rotation steps, each row followed by its count of steps:
The counts run from 0 to 821.
[-17 -10 -12   8   2 -36  -7 -28 -22 -52   7  61  45 -14 -19  21   7  28
   3 -27 -11  19  18  26  10  -5 -37  35 -21  -6 -15  62 -31 -14  -7 -30
  31 -46  -8]
241
[-19  22  -7  -6   7 -50 -26 -49 -42 -19   4  59  38 -10  24  27   4  19
  26 -17  33 -20  -9 -17  21  -1 -14  22  33  -8  54  53  13 -31  -1  41
  33 -37  -9]
355
[  1  68 -32  12   9  -4  -6 -13  16  -2  20  12 -37 -33   2  37  29 -73
  25  22  -5  15 -25   7   4 -30 -53  22   4   9 -57  36 -12   3  -1 -48
  -2  -5  35]
309
[  3 -46 -15 -21  12  18  34 -29 -28  19 -48  19  49  39   6   3 -25  47
   3  27   3   8  -4  19  20   5  43  23   0 -22  16 -34 -10  17 -25  69
 -13  -4  13]
659
[ 33  -8   3 -32   6  10   5  11  -7  20 -55 -29 -33 -21  57   3  -5  16
  36  18  73 -30 -17  21  61  58  -4   2  29   9  -3  -8  20  -8  -5  28
 -38  16  20]
455
[-16 -88  -3 -28   0  15  43  -4 -16   1  -5  -9   4   3  13   1 -50  31
 -43  20 -10   6  13  34  18  13   0  41  -9  -2 -35  53   4 -18 -33  -7
 -23 -23 -53]
346
[-34 -47 -15  -4  40  50  23  -9 -20 -10 -47  24   3  50  -9 -11 -36  33
 -45  41 -21   9  12  36   0  -6  57  17  21  -5  -5   9  -4  32   3  23
 -48 -18 -41]
232
[-50 -59  -3   6  20   5  33  -7 -44 -22  16  17  22  47 -10   6 -44  40
 -43  16 -29  17  25  29 -11 -31  17  -3  -6  12 -27  47 -15  21  16 -12
 -21 -47 -46]
647
[  0  50 -26  14  20   3 -18 -19  51   8 -15  39  33 -23 -65 -13 -10   4
  20  15 -17   3 -12 -10 -39 -66  -8  -3 -43 -23 -22 -25 -22  46   8 -24
  33 -20  16]
400
[-11 -26   4 -27  -6 -27 -26  -1  10  -6   0  -2  23 -82 -54 -54  11  60
  43  22 -19  -6  -6  -8  19  32 -13  18 -20 -22  -1  20 -29  16  10 -44
   9 -48  -6]
678
[  3 -47  16 -10 -46 -37  10 -37 -44  67  64 -36  -1  -1  45  23 -46   5
 -13 -12  -7   0  -7   1   3  23   5   3  30  16  13  25  21 -36   0   3
 -19 -28 -12]
687
[-19 -16 -37  -1 -18   0  35 -31 -14  29  22 -11  43  28 -32  15 -23  51
   4  53 -35  31 -23  -5   4 -53  -4 -10 -32   0  21 -29 -23  48   3   4
  -1 -33  32]
379
[-25  32 -14  40  38 -14 -26 -42  -3 -25   4  58  26  24 -32  23   0  14
 -29 -22 -38   3  20  18 -28 -22  28  11   0  29  19  27 -18  26  21 -18
 -51 -42 -36]
116
[-47 -12  14 -27  27  10  -5  -3 -27 -22 -48  -3 -43  10  36  -1   0  33
  19  13  31  20   9   8  37  32  27  -2  90  13  16 -27  -2  13   4  42
 -24  -2  17]
654
[ -5   5   1 -14  24  61  -1 -14  58  36 -41 -21 -38   5  18   0 -52 -20
 -33  12  -9  27  -4  22 -32 -25  47  -4  27  12 -40 -73  13  14   9  15
 -26  33  26]
506
[-56 -73  25 -37  12   2  15  11 -39 -37  -2 -21 -21  -5  -8 -27 -28  55
   1  23 -26  31  23  31  30  14  13  -6  39   2 -23  15 -32  17  18 -23
  -9 -46 -10]
147
[ 16  -9 -15  20 -40   8  40 -31 -48  -2   2  39  38  18  18  35  12 -41
 -30  23 -17  18   1  26   4 -17  -5  46 -16 -22 -34  72 -12  11 -32 -10
  -7 -34 -16]
430
[-11 -31   0  -9  12  11  -8  16  -9 -27 -47  30   7 -44 -53 -33  30  29
  23  40 -11 -21  12  34  22  36   3  32 -30 -21 -45  28 -35  33 -15 -28
 -32 -35 -20]
336
[-40  32  -7  -1  48 -30 -31 -40  20 -52   6  13  35  -2 -12  -4  -4  45
  22 -22 -12  14   0  -6  14 -20  23  -7  15  -4  67  34 -12   8  53 -17
  21 -56  -4]
53
[ 15 -12 -15 -17  10  30  38  -2 -33  14 -36 -25   2  50  47  20  -8  33
  27  43  50   0  -6  19  50  15  38 -20  20   2  17 -36  15  34   8  56
 -45   7  28]
454
[ 31 -35   6 -29 -19   7  10  12  28  22  -9 -63 -28 -58   6  -2 -11  27
  27  15   2  12 -21  28  39  27 -18   7 -33  17 -44 -22 -15  -1  11 -53
 -18   3  54]
683
[ -6  23   4 -31  12 -48 -39 -14  35 -13  20 -15 -15 -69  33   1 -25  -7
  29 -38  35  -7 -18   3  21  13 -31  11  29   2  10  43  20 -70  22  -5
  41  -4  12]
166
[ 54  36 -20  -3  11  10 -17   2  -7  17 -33  80  28  -8  -6  11 -10 -18
  26  10  66 -74  -5  15  -3   3   0   3 -56 -25 -13   7   5  -6   3  29
 -18 -16 -12]
639
[ 14   1  27  19 -18  15   2   4 -23  40 -40  -2 -65 -14  51  17  14 -24
  -8  -1  52 -24  16  22  10  33   8   6  63  30 -29  -9  40   4  -7  15
 -69  23 -18]
113
[-26 -38  45  -5 -39  -1  -3 -32  -2  20  -4 -40   4 -22   1   4 -17  22
 -21 -14 -81  72  25  16 -14   9  34  12  48   6 -17 -39 -30  24  -5 -24
  -5 -34  15]
84
[ -5  34  21  -8  57   0 -45   0   2  -8 -23  22 -55   3  35   9 -20 -19
  20 -17  42 -26   9  40   2  57  34   5  43  17 -25  -7   2 -14  29  22
 -60  10   7]
228
[ 19 -14  -6 -36  -9  10  -2   1   8  73  -4 -27 -32 -39  10 -12 -26  16
  41  31  35 -10 -28  -3   7  14 -13   1  22  -7 -19 -66  11  -1 -27  44
 -12  38  58]
381
[ -4 -21  17  21 -59 -39  17 -45 -27  16  39 -31  -3 -22  22  50  -6   8
  -9 -26 -50  65  19   1  12 -18 -21  20  31  28 -22   1  -8  10  -4 -43
  15 -29  24]
83
[ -1 -29  46 -37  27 -11 -33  -7  28   0 -23 -35   7 -21  11 -16 -39  51
  24 -33  10  24  18  33  17  50  66 -22  23  -4   8 -37  -8  -3  40  12
   7  -6   6]
364
[ 26 -18  31   3 -58   2  21   8 -26  41 -17 -36 -37 -50  35  34  -7 -19
   5  -4  23   8   6  -6  -5 -26 -36 -11  31   4 -66 -44  27  14 -21 -16
  20   7  24]
403
[-13 -19  48  -6  -6  -9 -33  -9 -46  30 -12  27 -43   0  23  12 -16 -27
  12   2  13   7  22  27 -22  42  47   2  75  12 -48 -40   5  18  -9  46
 -42  -9  -9]
728
[ -6 -22  37  13 -33  -8 -33 -20  10  18 -29  14 -17 -83 -30 -25  21  12
  -6  -5 -55  33  25  13 -19  35  -2  51  30   4 -45 -12 -32  12 -25 -36
 -16 -19  -7]
199
[  3  50 -26  32  -5 -14  13 -20 -14  -3   2  24 -25  13  43  59  -4 -67
   3 -13  40  10 -12  12  -3 -55 -48   7  37  11 -28  25  30 -15   5   3
  16   1  13]
8
[-54  19  -4 -30  35 -29 -36 -32  38 -56  20  -5  -1 -30 -16  -9  -3  26
  28  -8 -34  40  -9  16  21  10  -4  12  10  -2  -2  34 -30 -23  41 -47
  30 -26  22]
468
[ -7 -13  30 -27  17 -29 -42  -4  34 -18  18 -39  11 -39 -20 -29 -15  58
  38 -19 -27  16  13  24  12  54  38 -12 -19  -4 -18 -19 -36   4  47 -50
   5 -37  28]
63
